[[130 127 125 130 119 126 121]
 [134 115 124 115 106 130 108]
 [134 121 132 130 132 125 129]
 [133 126 135 136 149 123 139]
 [131 129 122 122 127 131 127]
 [126 130 128 129 126 129 126]
 [131 126 127 131 125 127 128]
 [128 138 136 120 123 125 137]
 [129 125 127 125 134 126 128]]
|
[[129 125 127 125 134 126 128]
 [128 138 136 120 123 125 137]
 [131 126 127 131 125 127 128]
 [126 130 128 129 126 129 126]
 [131 129 122 122 127 131 127]
 [133 126 135 136 149 123 139]
 [134 121 132 130 132 125 129]
 [134 115 124 115 106 130 108]
 [130 127 125 130 119 126 121]]

[[125 115 105 115 117 110]
 [132 135 139 136 133 137]
 [129 120 117 120 120 117]
 [137 117 153 104 118 135]
 [129 121 117 118 121 117]]
|
[[129 121 117 118 121 117]
 [137 117 153 104 118 135]
 [129 120 117 120 120 117]
 [132 135 139 136 133 137]
 [125 115 105 115 117 110]]

[[123 130 130 129 124]
 [125 129 128 131 126]
 [130 124 122 130 126]
 [128 130 129 127 129]
 [134 126 122 124 124]
 [132 120 119 121 127]
 [127 124 129 130 129]
 [131 129 130 126 129]
 [136 114 122 116 102]
 [136 126 128 131 122]
 [127 128 128 127 127]
 [131 125 122 129 125]]
|
[[131 125 122 129 125]
 [127 128 128 127 127]
 [136 126 128 131 122]
 [136 114 122 116 102]
 [131 129 130 126 129]
 [127 124 129 130 129]
 [132 120 119 121 127]
 [134 126 122 124 124]
 [128 130 129 127 129]
 [130 124 122 130 126]
 [125 129 128 131 126]
 [123 130 130 129 124]]

[[106 151 134 130 152 100 134 112]
 [106 115 142 121 108 143 126 101]
 [156 126 153 112 148 121 147 133]
 [150 148 111 121 134 113 156 147]
 [139 119 109 154 154 117 111 127]
 [123  99 149 100 155 134 129 140]
 [124 115 155 141 103 133 147 126]]
|
[[124 115 155 141 103 133 147 126]
 [123  99 149 100 155 134 129 140]
 [139 119 109 154 154 117 111 127]
 [150 148 111 121 134 113 156 147]
 [156 126 153 112 148 121 147 133]
 [106 115 142 121 108 143 126 101]
 [106 151 134 130 152 100 134 112]]

[[121 124]
 [150 121]
 [124 137]
 [142 136]
 [128 141]
 [131 133]
 [121 133]
 [120 137]]
|
[[120 137]
 [121 133]
 [131 133]
 [128 141]
 [142 136]
 [124 137]
 [150 121]
 [121 124]]

[[104 127 130 105 122 118 127 129 123 117 103 120 110 110 123]
 [112 123 123 105 116 113 122 113 114 111 109 126 121 109 109]
 [150 130 144 145 141 142 130 135 131 141 157 127 149 154 123]]
|
[[150 130 144 145 141 142 130 135 131 141 157 127 149 154 123]
 [112 123 123 105 116 113 122 113 114 111 109 126 121 109 109]
 [104 127 130 105 122 118 127 129 123 117 103 120 110 110 123]]

[[115 109 143 121 141 121 108 122 129 135 126 132 152 132]
 [131 128 111 135 130 116 121 124 126 140 110 110 118 102]
 [133 136 146 128 126 108 123 133 131 120 108 155 129 134]
 [131 128 112 135 129 117 121 125 126 141 110 109 117 103]
 [131 116 138 126 127 113 113 131 122 126 102 139 149 117]
 [115 113 121 107 142 115 115 123 139 143 138 127 137 117]]
|
[[115 113 121 107 142 115 115 123 139 143 138 127 137 117]
 [131 116 138 126 127 113 113 131 122 126 102 139 149 117]
 [131 128 112 135 129 117 121 125 126 141 110 109 117 103]
 [133 136 146 128 126 108 123 133 131 120 108 155 129 134]
 [131 128 111 135 130 116 121 124 126 140 110 110 118 102]
 [115 109 143 121 141 121 108 122 129 135 126 132 152 132]]
